In the data rows, zero lies at 4.5, halfway between 4 and 5.
Some points, each followed by its number:
[4 4 5 5 5 6 3 5] 0
[4 6 3 7 3 3 5 5] 1
[7 0 5 8 0 5 7 2] 2
[5 5 6 5 5 5 2 6] 3
[2 5 4 5 5 5 6 5] 4
[7 2 4 6 2 6 4 4] 5
[3 6 3 5 4 5 4 6] 6
[7 3 5 6 1 3 7 1] 7
[2 5 4 5 5 5 5 6] 8
[3 4 6 4 4 7 3 6] 9
[7 2 6 5 2 1 7 5] 10
[5 6 5 5 4 6 4 4] 11
[4 7 5 6 4 2 6 5] 12
[5 4 3 5 4 5 3 4] 13
[6 3 6 6 4 4 3 4] 14
[3 2 5 2 3 4 7 2] 15
[4 4 4 4 4 8 3 4] 16
[3 6 5 4 7 5 2 4] 17
[6 4 5 7 6 2 7 4] 18
[5 2 4 5 4 3 4 5] 19
[5 1 4 4 5 8 0 6] 20
[5 5 7 8 6 6 3 5] 21
[4 4 4 6 1 5 4 7] 22
[4 5 4 3 6 7 3 6] 23
[3 9 2 1 9 5 4 8] 24
[5 0 4 6 4 6 3 3] 25
[5 4 4 5 6 4 5 3] 26
[5 7 6 5 6 3 6 4] 27
[2 5 4 4 5 5 2 5] 28
[2 4 5 4 3 3 4 5] 29
[4 9 3 2 9 6 2 7] 30
[5 0 4 5 1 4 5 4] 31
[3 5 3 3 7 5 5 6] 32
[5 7 3 5 3 1 8 4] 33
[8 0 5 5 0 5 6 3] 34
[5 6 6 3 5 5 5 3] 35
Which three points above are nearest to each new point, looking only along the 2 directions in which the numbered points spread most? Their numbers follow each, nearest first.
[5 6 4 3 4 6 7 4] : 35 4 26
[6 4 6 5 3 4 5 3] : 15 19 14
[5 0 5 6 1 1 7 4] : 7 10 2
[2 7 5 3 8 6 1 6] : 30 17 23
[6 1 7 5 4 6 3 3] : 25 5 14
[3 5 4 4 9 7 1 8] : 23 17 30
[4 7 6 6 7 5 3 4] : 32 6 8
[3 5 5 4 3 5 4 5] : 11 29 21
[5 7 5 5 3 0 9 1] : 33 18 12
[4 6 5 3 6 6 3 8] : 17 23 28
[5 3 6 6 3 4 7 5] : 15 19 18
[6 0 4 5 4 6 3 4] : 25 5 14
[4 4 4 2 5 6 4 4] : 3 21 0
[7 0 6 5 1 1 7 4] : 7 10 2
[6 2 4 4 3 4 6 2] : 15 19 31
[4 5 4 3 6 6 4 5] : 28 17 3
